500 stands for zero in the data rows.
Some points, one per row:
array([726, 810, 679, 581, 508, 999, 555, 887, 455, 524, 468, 708, 999, 873,
       645, 887])
array([399, 541, 431, 513, 469, 299, 524, 405, 581, 521, 470, 482, 388, 323,
       419, 223])
array([445, 538, 529, 516, 479, 734, 485, 634, 463, 474, 516, 343, 560, 543,
       526, 676])
array([555, 451, 627, 606, 450, 666, 679, 559, 548, 421, 445, 417, 566, 620,
       461, 651])
array([370, 326, 382, 345, 377, 360, 370, 359, 342, 435, 551, 404, 414, 434,
       489, 503])
array([798, 865, 624, 461, 556, 999, 450, 942, 603, 665, 506, 787, 965, 874,
       615, 842])
array([533, 361, 557, 457, 397, 264, 499, 405, 528, 494, 620, 382, 272, 429,
       450, 584])
array([776, 989, 616, 713, 743, 999, 506, 817, 626, 687, 655, 999, 999, 966,
       745, 723])
array([753, 999, 551, 680, 772, 999, 653, 999, 728, 710, 560, 846, 999, 836,
       584, 675])
array([316, 366, 257, 253, 449, 390, 411, 442, 564, 618, 527, 554, 461, 367,
       423, 321])
array([236,  91, 221, 266, 301,   0, 314, 167, 299, 332, 351, 158,   0, 130,
       364, 177])
array([537, 681, 414, 446, 609, 665, 439, 563, 490, 468, 382, 582, 699, 643,
       661, 542])
array([249, 320, 393, 351, 352, 268, 445, 357, 383, 368, 406, 230, 236, 230,
       338, 380])
array([726, 862, 661, 803, 661, 574, 589, 470, 564, 559, 498, 861, 804, 729,
       813, 429])
array([400, 384, 607, 547, 518, 481, 648, 516, 709, 602, 592, 441, 391, 394,
       358, 477])
array([463, 364, 338, 374, 403, 171, 383, 364, 512, 627, 606, 500, 320, 314,
       489, 323])
array([384, 384, 455, 536, 486, 181, 348, 217, 399, 462, 513, 486, 336, 328,
       484, 276])
array([353, 211, 384, 370, 387,  13, 378, 241, 410, 445, 468, 231,   0, 159,
       318, 349])
array([517, 632, 509, 467, 584, 825, 477, 665, 589, 584, 514, 757, 784, 655,
       513, 504])
array([662, 658, 373, 330, 452, 803, 537, 713, 616, 608, 566, 791, 816, 710,
       598, 613])
array([398, 300, 431, 353, 456, 373, 446, 295, 357, 283, 370, 382, 452, 464,
       492, 461])
array([714, 714, 480, 395, 473, 999, 475, 857, 631, 640, 595, 820, 898, 826,
       613, 722])
Here are 10 more points, each followed by its number:
array([517, 538, 479, 441, 666, 755, 585, 708, 564, 581, 432, 471, 485, 473,
       441, 519]) 0
array([304, 200, 360, 340, 311,   0, 414, 231, 397, 403, 464, 326, 225, 339,
       450, 377]) 1
array([556, 575, 706, 697, 505, 585, 484, 453, 432, 456, 524, 491, 681, 682,
       579, 656]) 2
array([315, 135, 362, 415, 342,   0, 395, 136, 308, 279, 353, 314, 141, 247,
       365, 174]) 3
array([364, 375, 240, 251, 377, 467, 403, 469, 455, 448, 323, 383, 447, 474,
       561, 435]) 4
array([291, 253, 314, 252, 417, 163, 357, 187, 269, 355, 366, 286, 315, 267,
       435, 351]) 5
array([408, 318, 518, 571, 483, 224, 436, 359, 393, 413, 566, 342, 151, 296,
       292, 349]) 6
array([468, 357, 532, 512, 340, 155, 573, 274, 501, 415, 509, 396, 243, 319,
       352, 419]) 7
array([495, 413, 511, 435, 351, 333, 579, 544, 491, 425, 498, 322, 341, 497,
       471, 548]) 8
array([560, 515, 672, 715, 494, 281, 488, 401, 496, 527, 710, 508, 436, 536,
       470, 601]) 9
Which of these numbered points is nearest to each point below, ignoring the direction in which the first points spread most? Its number follows each.
array([276, 283, 399, 455, 509,  61, 361, 225, 347, 447, 482, 472, 246, 229,
       357,  74]) > 3
array([476, 319, 539, 574, 464, 226, 495, 380, 485, 402, 521, 264,  75, 300,
       378, 423]) > 6
array([514, 348, 609, 539, 484, 456, 523, 297, 395, 411, 543, 486, 531, 507,
       427, 552]) > 2
array([657, 536, 599, 479, 455, 771, 601, 704, 576, 537, 536, 501, 562, 642,
       540, 718]) > 8
array([496, 644, 479, 450, 551, 625, 381, 534, 405, 472, 454, 539, 699, 549,
       532, 499]) > 5
array([505, 482, 429, 432, 404,  39, 524, 327, 465, 443, 451, 352, 180, 225,
       401, 353]) > 7
array([506, 531, 494, 477, 537, 824, 534, 776, 572, 561, 486, 511, 667, 589,
       394, 484]) > 0
array([456, 408, 356, 380, 389,   0, 390, 285, 389, 424, 508, 405, 385, 446,
       606, 402]) > 1
array([620, 574, 763, 681, 465, 496, 723, 432, 529, 386, 525, 450, 438, 454,
       421, 667]) > 7
array([438, 333, 564, 430, 393, 383, 357, 236, 373, 264, 315, 267, 327, 444,
       453, 551]) > 2
array([635, 770, 540, 531, 731, 973, 614, 798, 608, 609, 475, 694, 828, 704,
       604, 658]) > 0
array([391, 417, 451, 608, 482, 167, 479, 270, 488, 442, 363, 481, 311, 337,
       524, 140]) > 3
array([410, 373, 590, 585, 519, 639, 584, 456, 517, 415, 489, 452, 545, 581,
       474, 574]) > 2
array([544, 518, 759, 789, 578, 152, 485, 295, 482, 473, 695, 678, 474, 581,
       536, 487]) > 9
array([728, 673, 713, 645, 423, 786, 515, 538, 416, 390, 474, 326, 476, 501,
       488, 813]) > 2
array([548, 599, 583, 607, 620, 999, 579, 834, 600, 603, 509, 588, 733, 657,
       504, 650]) > 0
array([528, 716, 771, 883, 634,  60, 446, 417, 554, 663, 654, 773, 550, 603,
       558, 277]) > 9
array([401, 400, 292, 285, 408, 454, 423, 463, 482, 467, 438, 461, 518, 500,
       615, 481]) > 4
array([705, 796, 630, 554, 480, 999, 451, 891, 635, 706, 729, 886, 999, 921,
       638, 889]) > 1
array([460, 390, 472, 498, 428, 458, 573, 475, 503, 400, 478, 280, 310, 394,
       452, 530]) > 8
array([278, 366, 271, 303, 409, 249, 328, 271, 344, 366, 367, 371, 376, 358,
       493, 309]) > 5
array([342, 337, 275, 219, 376, 403, 300, 403, 425, 481, 431, 424, 416, 365,
       503, 377]) > 4
array([775, 859, 668, 651, 586, 999, 512, 765, 417, 450, 361, 629, 893, 777,
       642, 846]) > 2
array([474, 525, 503, 465, 486, 840, 424, 552, 409, 519, 503, 612, 694, 552,
       467, 600]) > 5
array([137,  65, 207, 220, 312, 118, 499, 390, 443, 411, 397, 170,   0,  60,
       224, 165]) > 0
array([678, 720, 640, 610, 639, 999, 636, 999, 583, 634, 500, 661, 999, 913,
       661, 887]) > 8
array([419, 476, 486, 432, 519, 670, 591, 599, 456, 360, 430, 228, 323, 317,
       403, 571]) > 0
array([560, 456, 552, 593, 485, 139, 539, 414, 500, 449, 481, 398, 238, 430,
       516, 441]) > 7
array([374, 354, 388, 356, 492, 297, 437, 335, 392, 390, 417, 354, 416, 427,
       560, 431]) > 5
array([449, 564, 311, 321, 417, 564, 324, 459, 386, 404, 396, 584, 680, 601,
       531, 449]) > 5
array([200, 168, 140, 184, 253, 207, 283, 207, 361, 345, 368, 237, 222, 170,
       350, 218]) > 4
array([813, 852, 613, 575, 707, 999, 505, 893, 573, 704, 601, 851, 999, 984,
       707, 886]) > 1
array([741, 600, 623, 475, 512, 704, 480, 653, 586, 546, 488, 479, 524, 606,
       575, 720]) > 8
array([341,  96, 237, 281, 355,   5, 435, 221, 330, 299, 407, 278, 185, 400,
       552, 375]) > 1
array([432, 431, 488, 481, 586, 166, 368, 228, 395, 468, 470, 421, 159, 233,
       443, 362]) > 6
array([575, 529, 394, 416, 510, 687, 458, 522, 481, 509, 470, 593, 629, 570,
       556, 542]) > 5
array([498, 393, 491, 572, 439,  35, 561, 235, 443, 420, 462, 445, 213, 403,
       500, 471]) > 7
array([504, 573, 698, 752, 567,  69, 463, 396, 529, 592, 573, 618, 382, 438,
       476, 255]) > 9
array([460, 402, 482, 473, 478, 697, 516, 619, 464, 502, 341, 323, 458, 451,
       502, 533]) > 0
array([821, 999, 606, 610, 661, 999, 465, 888, 674, 710, 571, 973, 999, 946,
       709, 771]) > 1
array([687, 645, 877, 851, 615, 376, 776, 558, 692, 649, 713, 587, 396, 499,
       406, 657]) > 9
array([526, 455, 460, 386, 344, 261, 429, 366, 479, 499, 493, 269, 213, 304,
       516, 584]) > 8
array([614, 682, 618, 461, 564, 999, 546, 946, 573, 642, 613, 690, 835, 663,
       445, 717]) > 0
array([440, 513, 601, 507, 391, 637, 529, 594, 550, 508, 505, 354, 495, 452,
       410, 611]) > 8
array([456, 387, 493, 582, 468,  73, 518, 249, 435, 495, 563, 472, 273, 316,
       415, 342]) > 7
array([367, 384, 372, 487, 552, 450, 458, 434, 484, 489, 473, 619, 586, 539,
       485, 161]) > 3
array([684, 999, 603, 829, 732, 999, 574, 850, 747, 789, 618, 982, 999, 800,
       721, 523]) > 6
array([510, 343, 645, 621, 511, 152, 616, 299, 492, 375, 489, 319, 200, 408,
       415, 524]) > 7
array([529, 404, 367, 306, 448, 580, 454, 538, 432, 441, 391, 397, 535, 543,
       578, 613]) > 4
array([550, 851, 726, 850, 757, 544, 527, 554, 697, 766, 722, 990, 959, 789,
       687, 344]) > 9
array([482, 400, 614, 527, 447, 411, 491, 385, 479, 470, 464, 239, 204, 242,
       293, 499]) > 6
array([347, 351, 420, 457, 430, 362, 601, 471, 541, 437, 527, 224, 101, 163,
       239, 387]) > 0
array([678, 723, 459, 431, 616, 912, 482, 730, 630, 631, 474, 728, 772, 772,
       743, 755]) > 4
